One turn moves every row onto another: examples first, then more rows asked
k12: [ -2   3  16  10 -14  -2 -19  -3  -1  -4   3  13  -7  13  27 -17 -14 -19
   7   3   0   0  -5 -16   3  15  -7  -9  -9  15  -8  18]
k711: [ -2 -14 -21   0  -1 -10  -6 -27  -1  -8  11 -13   5  -9   1 -24   2 -18
  12  -8   3  -8   6 -34  -5  -3   4   5   9  -5   5 -13]
k119: [ -7   4  10 -10   6  -5   1   5  18   8  12  13  -2  16  -3  -1   9  -8
  10  -1   0  42   8  -3   7   7  -9   9  25   8   9  -1]
k304: [ -5  -1  17   0  -6  -4 -25   3  -3  -3   0  20   4   6  26  -5   3   7
   0  -8  10  -7   3  -5  15  10  15 -14  -1  11 -11  26]
k312: [ -3 -16 -33   2   4 -13   3 -26  -1  -5   5 -14  -1  -5  -3 -11  11 -18
  14   0   2 -11   2 -22  -7  -1   7  11  11  -5  15 -21]
k848: [ -4   0  12  -4 -11  23   1  -2   0 -11  -6  -6  16 -25   8  -4  -6  -5
 -24  -6  12  -3  20   0   6   0   8 -14 -20  -7  -6  10]
k395: [  9  -9   8  -6 -10  14 -11  -1  -6  13  -2 -13   4 -17 -15  -3  -9  17
 -10 -13   5  -2  18   3   7   5  -1 -10 -23  -1 -25   8]
k157: [ 12 -11 -20 -18   2   5   5   4   1  22  -3 -16 -21  -9 -15  18   7   2
  -7   8   0   2   5  28  14  13  -7   6  -9  -2  -4   0]
k243: [ -7 -10 -17   4   4  -2  17  -9  -8  -2   1 -15 -20   6  -3  22  -6 -19
  -2   1  -8   2  -5  21  -6  24   8  17 -14  13  10   4]
k128: [ -5   7  16 -19  10 -14  -1  -9   3  17   0   1  10  16  10  -2  16  -1
   2 -10   1  21   6   9  14   8   5  20  -2  26   5  11]
k115: [ -7   3 -13  24  -5   5   3   2   0  -4 -18  11 -11   6  15  20   7 -16
   3  31  -3 -17 -19  13  -9   4   2   6  -5  -2   7 -14]
k969: [-11   9  16  22  12  16   8   0   8  -4  -6  14  21  -2 -14   9   6   8
   3   0  -3  22   2  -4  -5 -10   2   5  13 -17   0 -20]
k264: [-14  -3   6   5 -22   7   7  -6   3 -16   4   0   1 -17 -15  12   0   7
 -12 -12  14  19  23  -7 -12  11  12 -14  -6  -8 -14  -3]
k373: [ -6  17  13  -1   6  14   5  -7   1   1 -12   3  25 -19   6   5  13   4
 -14  12  -6   3  -5  11   7 -23   0  21   0 -13  -8 -10]
k498: [ 11   6  13   6  11  20 -11   4   0  26 -10   5  16 -19 -11  -4   1  13
   2   5   0  -1   3  10   6 -18 -13   3   1 -13 -17  -7]
k850: [ -1  -7 -14 -17   9   2  17  -1   4   5  -5 -11 -13  -1   7  18  11 -19
 -13   3   9   6  10  26  16  22   9   2 -11   7  22   8]
k365: [ -5   4  11   6  16 -10  -4 -11  -6  18   8   4   0  13   6  -6 -10 -23
  16 -11  -3  20   0  11  -7  13  -2  20   5  24   9  13]
k150: [ -3  -2 -12  -9   5  -3  21  -9   2  -7  14  -7 -26  -9 -11  21   2 -15
  -6  -1   3  30   5  11  10  25  -2  -2   5 -15   2   2]
k190: [-10  -3   5   0 -30  16  -5  -4  -2 -17   8  -9   1 -22   5  -7 -21 -12
 -17   2  -4   0  10  -6 -13  -2  -3   5 -12   4 -18  11]
k324: [ -3   3 -12   4  10   3  -2   7  -1  -2 -11  17  -9  -5  21  24  17  -2
  -4  23   0 -15 -18  23  17   1  11   3   9 -15   3   3]
k578: [-11 -19 -20   0  17 -11  -5 -23  -5  -6   7  -6 -11   2   0 -10  11 -13
  23  -5  -2 -14   1 -28  -5  -5   2   8  14   7  15 -13]
k61: [ 15   1 -11   6   2  11  -7  13   1  16 -16   4 -13  -5   3  10   9   7
  -2  25  -2 -16 -14  14  22  -1 -13 -10  -7 -18 -10  -9]
k11: [-12 -15 -17   0   8  -2  -9 -21  -3 -12   7  -4  -4 -12   2 -15   8 -11
  16   1  -2 -17   3 -34  -8 -18  -3   6  16  -2   5 -15]
k919: [ -4 -13 -27   7   0  -8   9 -12  -3  -7   8  -8  -7 -18   2 -12  10 -14
  13   3   5 -23  -5 -29  -8 -10   4  -1  15  -2  14 -15]
k163: [ 11  -4   3 -12  12  -4 -10   7   6  42  -4   3  -3  10  -9   1  12   6
  14  -2   5  13   9  19  10   6  -8   9   5  18   1   2]
k541: [ -9  11  -9  25   9  -2   7   5  -6 -16  -5  11 -19   7   4  18   5   3
  -4  13  -4   7 -20   0  20   7  -3 -17   7 -23   0 -11]
k607: [-12  11   4  16  -8  15  -3  -1   1   3  -6  10  17 -21   3   1  -3 -13
  -2  17  -2   1   0  12 -25 -23  -4  22  11  -2  -4 -12]
k270: [ 12  -7   7   0  -9  -3 -22  11   1  22  -9   6  -8  16   5  -6   5  15
   6  -2   9  -7   4  -2  19  16  -3 -21 -16  14 -13   9]
k705: [ -2 -15 -19   5   4 -15   5 -16  -6  -4  13  -9  -9  -8   3 -20   4 -15
  18 -10   6 -17  -2 -35  -3   0   5  -5  11   7  15  -4]
k477: [-15   4   3   7 -25 -13 -13  13   6 -12   3  15 -14  17  11   0   8  10
  -2   1  10  15   4 -17  10  11   1 -25   8  10  -6   2]

k243 moves to k115
k850 moves to k324
Now find these:
k312 moves to k919
k270 moves to k163
k264 moves to k477

One turn moves every row onto another: examples first, then more rows asked
k399: [  6  -7 -20  16 -11 -13  -4 -15 -15  -5  -7 -11]
k403: [  7  11   1   5  13 -21   1  -2  11  20  -1   8]
k542: [  5   3 -23 -11  -4   8   3 -14 -19 -17  -4  -5]
k154: [  0   0 -20  14 -16 -12  -2  -8 -15  -7   2  -9]
k204: [ -7   3   7 -16   9   7  12 -18 -19  23 -29  -8]
k172: [  9  15  13  -5  12 -13  -1  -1  12  20  -8  13]
k222: [  1  14  23  -9 -26   5 -10  -4  -9   2 -19   6]
k114: [  7   8  25  -4 -22   2 -12 -10  -9   4 -28   4]
k239: [  1   4  -2  15   3 -15  19  15 -13 -21 -14   5]
k565: [ -9   5  17  -6   1  -2   8 -14 -16  31 -28  -8]
k48: [ 11   5   6 -22  -7  17  -4 -17 -16 -10 -28   3]
k967: [  6  12   3 -25 -11  19  -2 -11 -16 -12 -18   4]
k642: [  3   0   9  20 -25 -16 -12  -8  -9   7 -16  -4]
k125: [-11   0   7   8   0 -12   8 -13 -16  32 -21 -12]
k271: [-10  -3  -9   6   7  -9  13 -17 -20  25 -17 -16]
k625: [  9   8 -12   0  21 -16   5  -6   8  12   1   6]
k322: [ -3   7   9  15 -30 -14 -10  -2  -8   5  -7  -2]
k630: [ 12  15   7 -17  20  -3   3  -5   9  14 -10  14]
k685: [ 11  -4 -21  -9   0   8   1 -21 -20 -15 -15  -6]
k518: [  0   7  12  16  -3 -16  15  18 -10 -16 -18   8]
k269: [  4  10  10  -5   5   0  18  14 -14 -23 -24  12]
k76: [ -7  -1  -9  -9  13   2  15 -20 -22  20 -22 -13]
k509: [ 12  11  -8 -14  25  -5   7  -8   6   8  -4   9]
k614: [  3   5  -3   2   8  -4  21  12 -16 -26 -18   7]
k842: [  2  11  19   4  -3  -7  15  17 -11 -17 -24  12]

k204 moves to k271
k269 moves to k239
Now find these:
k48 moves to k399
k542 moves to k322
k625 moves to k172

One turn moves every row onto another: examples first, then more rows asked
k814: [ 19  -8   0  10   2   5  15   0   3  -4 -15  22  -2  -2 -10   6]
k939: [ 10  15  -8   2  -6  28  -4   4 -17  -8  -5  -6   3  -7 -18  27]
k288: [-12  -3   4   1  10   7   1 -15   7  -8 -15 -27  12   5 -12   9]
k98: [ -2   2   2   1  31   9 -14 -13  -2  -3   3  19 -16   9 -16   5]
k653: [-16   9 -26 -17  40   9  -2  -4  17  -8 -20   8  -9   1 -10  -4]
k217: [ -8   0 -11 -17  19  23  -4  13 -16   7  27   4  -6   1 -25   2]
k572: [ -6  -7  -3   8  -2   3  -3 -10  24   1 -24   0 -11 -12 -13 -11]
k452: [  4 -22 -16 -15   9  30  -3   9  -5 -10 -10   4  26   4  -3  -3]
k530: [  5  12 -11 -18  15   3  12  13  -5  22 -18  -5  -3 -24   4 -15]
k813: [ -2  20 -19 -18  10   3 -19   6  10 -12 -12   2   2  13   8 -15]
k236: [-19  -7 -21   0 -10   8 -19  17 -10   2 -11  -7  11 -14   6   4]
k389: [-22   4 -12   1  12  19   4  27   3  25   7  -4   2 -17 -18 -11]
k413: [  2  10 -11  -3  36   3  -1   7  -7  18   8  13   2 -20 -26  -6]
k23: [-16  -6 -12 -35   6  13   0 -11 -13  -8 -13   1  -5  -9 -13  22]
k683: [ 19  -7 -11 -20  11  28  11   8  -8  -8  -2  -6 -26   2  -9 -12]
k105: [-10   5 -10 -19 -20  29  -1  11   9  -7 -16  15   7   1   2  -4]
k780: [  7   4 -22  15   8  -6  -4  24  -3   7  -3   3  12 -11 -18 -13]
k619: [  3 -10 -23   1  -9  20   0  28 -12  -5  14  -3  -5 -11 -19  -3]
k124: [-26 -20 -18 -18  23  21   4   4  -1  12   0 -14  -2 -19  -1   9]
k952: [ -1  31 -11  19  -1  26  -4  16  11   7  -8  -3   3  -7  -6   5]
k127: [  7  -1  -7   5  19  18 -18   1   4   3 -18  21  15 -24  -5 -17]
k213: [ -7  13 -11  14  29  20 -12  -4   8  11  -7 -22  -3 -19 -20   6]
k35: [ -9  16 -13  -8  14  42  19   9  19 -11 -14   1   2 -19   3   1]
k801: [  0  -8  -3  -5  11  40  -2 -16  10 -17   4   6   2 -19  -2 -14]
k148: [  6  -4  -9 -16  -4  12  -8 -11   1 -11 -10  -7 -24 -32  -3  -1]
k430: [  6   5  -5 -19   7   4  -5 -16  -1  -4 -13   0 -21 -35  -4   3]
k473: [-19  12 -11   2  25   2  16  10  16  16  -1  12 -14   6   2   7]
k478: [  9   6 -19 -10  -1  -6  10  20 -11   1 -14 -14 -12  11   1  -6]
k680: [ -5  12  -7   2   1   2  16  23 -13  13   4  11  -6  -4 -24  12]
k935: [ 14  -3 -18  -3  21  14   8  19 -16 -11  -1  15   4   3 -34   2]
k308: [-27  10  -2 -15   8  11  -7 -11   0   8   2  -3  23 -11  10   0]
k513: [ -3 -19 -14  -1  26  21  -7  12  -6   5   2 -10  10 -10 -33 -14]
k551: [  5   0   5 -26  24  18  -3  -3  -7  18  -2 -10  -1   5  -8 -22]
k193: [-10  21 -12 -28   9  14 -19   3   7  -7  -2   2  -1  15   8 -11]
k390: [  0  16 -16 -10  24  36  20   5  13 -20 -19   7   4 -15  -2   5]
k233: [-14   6   8  -4   3   5   7 -14   1  -5 -12 -18   8   7  -9  20]
k167: [-13  17 -27  -4  12   1  17   0  -1 -12  -9   7  -6 -26  10  15]
k521: [  0   1 -16   9  11   4   1 -10   5 -30  -1   0  -6  17  -4   2]
k828: [-19   4 -25 -10  10  22  -1  15  -9 -10   7   9 -28  -6   0  18]
k938: [  1  16 -22  -9  34  37 -12   3  -9 -10  -3  -9   8  -2 -18  14]

k193 moves to k35
k98 moves to k473
k217 moves to k389
Now find these:
k530 moves to k939
k801 moves to k572

One turn moves every row onto another: examples first, then more rows asked
k910: [  2   7  12  24 -17  -1 -15 -20   2   2  12  -8   1  -2  -2 -12 -12   1
  -3 -12  25   5]
k778: [  8 -10   4 -15 -12 -10  -1 -22   5 -15   5 -12  -7  -2 -22 -16 -15 -13
   3 -13  -9  -3]
k594: [  3 -10   5 -21  -7 -12   7 -16   2 -10   0  -9  -6   8 -27 -14 -12 -18
  11  -8  -8 -10]
k16: [  1  -1 -16  10   5  15  22  -8  -5  19   5  22   4   8  15  -3   1  -3
   5  25  22   0]
k332: [  1  -4 -12   6  13  13  11 -14   1  12   6  23   0  13  -7  -9   5 -12
  10  34  20  -7]
k947: [ -7 -13 -29  11   3 -13  25  -1 -11  20  14   3  -5  10  -4  -1  11  -9
  -5   2 -10   1]
k512: [  1  10  11  21 -16   2 -19 -18  -2   2  13  -6   1  -2  -8  -7 -14   4
   3 -18  23   0]
k230: [-11 -16 -37   8   4  -5   9  11  -7  14   2  12  -5   5 -16   7  13   3
  -2   8 -11  -3]
k465: [ -2   5  12  -7  -6   3 -12  10   8  -4  -9   5  12 -14  -8  28 -13   7
   7 -10  -9   8]
k523: [ 0 -3  2  5 11 20 11 -8  3 16 13 24 -1  9 17 -1  2 -7  4 23 23 -7]
k96: [  2  10   4  17 -14   0 -19 -20  -1  -1  17  -6   8  -4   0  -6 -14   4
  -5 -19  20  12]
k753: [ -7  -5 -18  -2   6   8  25  13  10   4 -22  12 -14   2  11   4   3  15
 -12  16  11  -6]
k579: [-12 -20 -30  16   9  -8  14   0  -4  15  13   3  -3  11  -8  -6  16   4
  -3   4 -14   4]
k329: [ 1 -2  0  4 13  8  8 -9 -7 11 12 29  7 12 10 -1  6 -1 10 31 20 -2]
k781: [  3  -2   2 -18 -12 -15   1 -20   2 -14  -1 -14  -2   7 -25 -13 -10 -15
  12 -10  -7  -7]
k549: [-12   3 -12  -1  13   0  18  16   6  -7 -26   0 -19  -8  11  -5   7   6
   2  19  15   1]
k92: [-10  11  13  -8   7   5  -7   5  10  -4  -9   0  13 -15 -19  22 -10   5
   9 -16  -4   7]
k863: [ -2   9  11 -16   3   7  -7   5   3  -8  -4   5  12 -11 -11  23 -21   7
  10 -12  -9   7]
k45: [  8 -14  -6   6  11   9   9  -9  -3  11  11  26   9   1   8   5  13  -8
  12  22  29   0]
k278: [ -9 -17 -29  20   5 -12  21  10   4  10  17   3   0   7 -10  -6  11   1
  -6   4  -7 -13]
k543: [ -5  10   8  12 -13  -8 -22 -17  -4   1  13  -2   7  -6  -4  -8 -10   3
  -1 -17  32   3]
k768: [ -8   2 -17  12  -1   6  11   5   7  -6 -23  -1  -9   1   9   1  12  20
 -10  25  21  -4]
k137: [  7   7  17 -12  -3   9  -7   5   9  -8  -6  -2   6 -13 -15  23 -19   4
   5 -14  -7   3]
k95: [ -6 -21 -39   6   4  -7  25  -2   4  19   5   9  -4   9  -3  -7   6  -3
  -8  10  -3   1]
k741: [  7  13  10  15 -17  -3 -18 -14  -3   2  16  -8   6  -7  -4  -5 -22  -2
   0 -13  19   8]
k615: [-12 -11 -12  -5   8  -7  20   7  14  -2 -23  -3 -14  -4  14   7   1  18
 -12  19  10   1]
k951: [ -8  -2  -9  -4  13  -2  16  11   8  -4 -25  -3 -17   7   7   1  11  19
 -10  17  17  -1]
k690: [ -1   5  15  -8  -3   2 -15   1  13  -8 -11   7  10 -14 -15  25 -15   6
   8 -11  -8   7]
k796: [  4  -5   4 -18  -4 -10   8 -24   3 -18   3 -10  -6   7 -25 -17 -15  -9
   0 -14  -3  -7]
k120: [ -5  -7   5 -17  -8 -11   5 -24   3 -20   5  -7   4   2 -24 -17  -3 -12
   8 -12  -8 -13]

k781 moves to k690
k329 moves to k579
Now find these:
k523 moves to k947
k910 moves to k594
k332 moves to k230
k92 moves to k543
k95 moves to k753
k45 moves to k278
k741 moves to k778
k863 moves to k96

